[[ -6   2   2   9   9   8   5   4   9]
 [ 49  -9  28  24  -5 -33 -12 -22 -17]
 [  8  -7  -1  59 -17 -31  -9 -19 -31]
 [-34  26 -26 -20  -1  49  32  36  13]
 [-11  22 -21   2 -18  23  24  21 -12]
 [ -2   3   7  -4  14  14   7   7  17]]
=>
[[ -6   2   9   5   9]
 [ 49  28  -5 -12 -17]
 [  8  -1 -17  -9 -31]
 [-34 -26  -1  32  13]
 [-11 -21 -18  24 -12]
 [ -2   7  14   7  17]]

[[ 12 -16  -9 -18   2 -35 -12  -9   9]
 [ 10   8  -4 -26 -23 -28  10 -14 -17]
 [  3 -30  -3   0  24 -28 -32  -1  35]
 [-44  13  38  42  11  41 -14  17  30]
 [ 32 -13 -24 -43 -13 -57   1 -20 -14]
 [-41  14  34  40   9  43 -10  16  24]
 [ 29  21 -24 -30 -31   0  41 -11 -56]
 [-33   8  26  39  14  43  -9  17  23]
 [  2 -24  -5  11  26   0 -20   6  26]]
=>
[[ 12  -9   2 -12   9]
 [ 10  -4 -23  10 -17]
 [  3  -3  24 -32  35]
 [-44  38  11 -14  30]
 [ 32 -24 -13   1 -14]
 [-41  34   9 -10  24]
 [ 29 -24 -31  41 -56]
 [-33  26  14  -9  23]
 [  2  -5  26 -20  26]]

[[-19   7 -13   9   6  32   2  17  15  15  29   6 -35]
 [ -1  12   7  -5  -7  30 -10   0   4  21  29  15 -19]
 [ 41   3  40  -7  -3 -24  -1 -18 -13  -6 -21   4  59]
 [ -1  12   7  -5  -7  30 -10   0   4  21  29  15 -19]
 [ -4  24  13 -17 -20  46 -23 -10   8  26  41  17 -33]
 [ 18  30  39 -29 -29  28 -30 -29   3  12  20  11   2]
 [  8  43  41 -39 -40  45 -41 -35  14  12  30   8 -16]]
=>
[[-19 -13   6   2  15  29 -35]
 [ -1   7  -7 -10   4  29 -19]
 [ 41  40  -3  -1 -13 -21  59]
 [ -1   7  -7 -10   4  29 -19]
 [ -4  13 -20 -23   8  41 -33]
 [ 18  39 -29 -30   3  20   2]
 [  8  41 -40 -41  14  30 -16]]

[[  2  13   6  14   0  11  11  -3  -3  -9 -15]
 [ 17  -9  36  24  33  17  32 -35  18 -12 -46]
 [-19  18  20   3   6  21  -2  -7  -3  10 -11]
 [ -1  18   3   7   8  25   4 -17   4   8 -10]
 [  3  16   6   6   4   7   4 -16   6   9 -17]
 [ -2  18  -1  12  -8  10   5   5  -7  -8  -7]]
=>
[[  2   6   0  11  -3 -15]
 [ 17  36  33  32  18 -46]
 [-19  20   6  -2  -3 -11]
 [ -1   3   8   4   4 -10]
 [  3   6   4   4   6 -17]
 [ -2  -1  -8   5  -7  -7]]

[[ -8   2  13  -6   5  35  20]
 [  2 -45 -26 -26  -6  -3  16]
 [  2  57 -15   8 -12  28  35]
 [  4  52 -14  15 -27  28  33]
 [-23  15   9   6 -19  17  -9]
 [-15 -21   9   1  15  29   7]
 [ 12  31   9  15  -2 -44   0]
 [  9  48   9 -34   7 -13 -15]
 [ -7  14 -10 -13 -17 -47 -11]
 [  3   7  13 -18 -12  -2 -29]]
=>
[[ -8  13   5  20]
 [  2 -26  -6  16]
 [  2 -15 -12  35]
 [  4 -14 -27  33]
 [-23   9 -19  -9]
 [-15   9  15   7]
 [ 12   9  -2   0]
 [  9   9   7 -15]
 [ -7 -10 -17 -11]
 [  3  13 -12 -29]]

[[ 55  34 -29 -15  10 -59  49  13  40 -46 -41 -51  19]
 [-54  46  14  19   0 -22 -39  55 -14  26 -57  30  45]
 [-12  46  49 -47 -26  51  39  13  50  30  52 -17   3]
 [-54  19 -37 -58  10  46 -22   6 -18  56   6   4 -24]
 [ 11  13   6 -20  10 -31 -51 -46  30 -57 -23  42 -14]]
=>
[[ 55 -29  10  49  40 -41  19]
 [-54  14   0 -39 -14 -57  45]
 [-12  49 -26  39  50  52   3]
 [-54 -37  10 -22 -18   6 -24]
 [ 11   6  10 -51  30 -23 -14]]
---
[[ 56 -57  38]
 [-58  59 -40]
 [ 40 -39  55]]
=>
[[-58  59 -40]
 [ 40 -39  55]
 [ 56 -57  38]]

[[ -5  -3  13  37]
 [ -8 -21  17  38]
 [  7  23 -35  -3]
 [-46  -4  22   4]
 [-30  21   4  10]
 [-13  -1   8 -39]
 [-11 -20  16  37]]
=>
[[-46  -4  22   4]
 [-30  21   4  10]
 [-13  -1   8 -39]
 [-11 -20  16  37]
 [ -8 -21  17  38]
 [ -5  -3  13  37]
 [  7  23 -35  -3]]

[[ 55  -8  21   1 -21 -47  28 -15   2]
 [  6  24  10 -11 -37  18  24  21   2]
 [-11 -15 -14  -7  30   2 -22  -9  -8]]
=>
[[-11 -15 -14  -7  30   2 -22  -9  -8]
 [  6  24  10 -11 -37  18  24  21   2]
 [ 55  -8  21   1 -21 -47  28 -15   2]]

[[ 33  47  47  48  49 -38 -49  48]
 [ 38  46  49  46  49 -41 -48  49]
 [ 48 -40 -30 -50  17 -47  49  12]
 [-49  -9  42  46  17  47 -47 -13]
 [ 47  47  44  46  45 -48 -47  48]]
=>
[[-49  -9  42  46  17  47 -47 -13]
 [ 33  47  47  48  49 -38 -49  48]
 [ 38  46  49  46  49 -41 -48  49]
 [ 47  47  44  46  45 -48 -47  48]
 [ 48 -40 -30 -50  17 -47  49  12]]

[[ -7  20  -4 -56 -24]
 [ 27  20  -8 -22   8]
 [ 18  18 -11 -30  -2]
 [  9  19 -11 -42 -12]
 [ 12 -13   7  50  27]
 [ 38  -5   4  59  45]
 [-13 -19   8  35   4]
 [ -2  20  -6 -53 -22]]
=>
[[-13 -19   8  35   4]
 [ -7  20  -4 -56 -24]
 [ -2  20  -6 -53 -22]
 [  9  19 -11 -42 -12]
 [ 12 -13   7  50  27]
 [ 18  18 -11 -30  -2]
 [ 27  20  -8 -22   8]
 [ 38  -5   4  59  45]]

[[ 30 -37 -46 -22  38 -34  28]
 [ 32 -11  23 -37  19 -15  22]
 [ 28 -43 -55 -16  41 -32  37]
 [ 22 -29 -38 -23  35 -35  30]
 [ 25 -20 -10 -32  34 -22  24]
 [ 20 -28 -29 -32  34 -38  26]]
=>
[[ 20 -28 -29 -32  34 -38  26]
 [ 22 -29 -38 -23  35 -35  30]
 [ 25 -20 -10 -32  34 -22  24]
 [ 28 -43 -55 -16  41 -32  37]
 [ 30 -37 -46 -22  38 -34  28]
 [ 32 -11  23 -37  19 -15  22]]

[[ 27  16  53]
 [ -3  -1  -8]
 [ 33  23  44]
 [-29 -24 -14]
 [  8   3  26]]
=>
[[-29 -24 -14]
 [ -3  -1  -8]
 [  8   3  26]
 [ 27  16  53]
 [ 33  23  44]]

[[ 22  56 -12]
 [ 21  40 -15]]
=>
[[ 21  40 -15]
 [ 22  56 -12]]
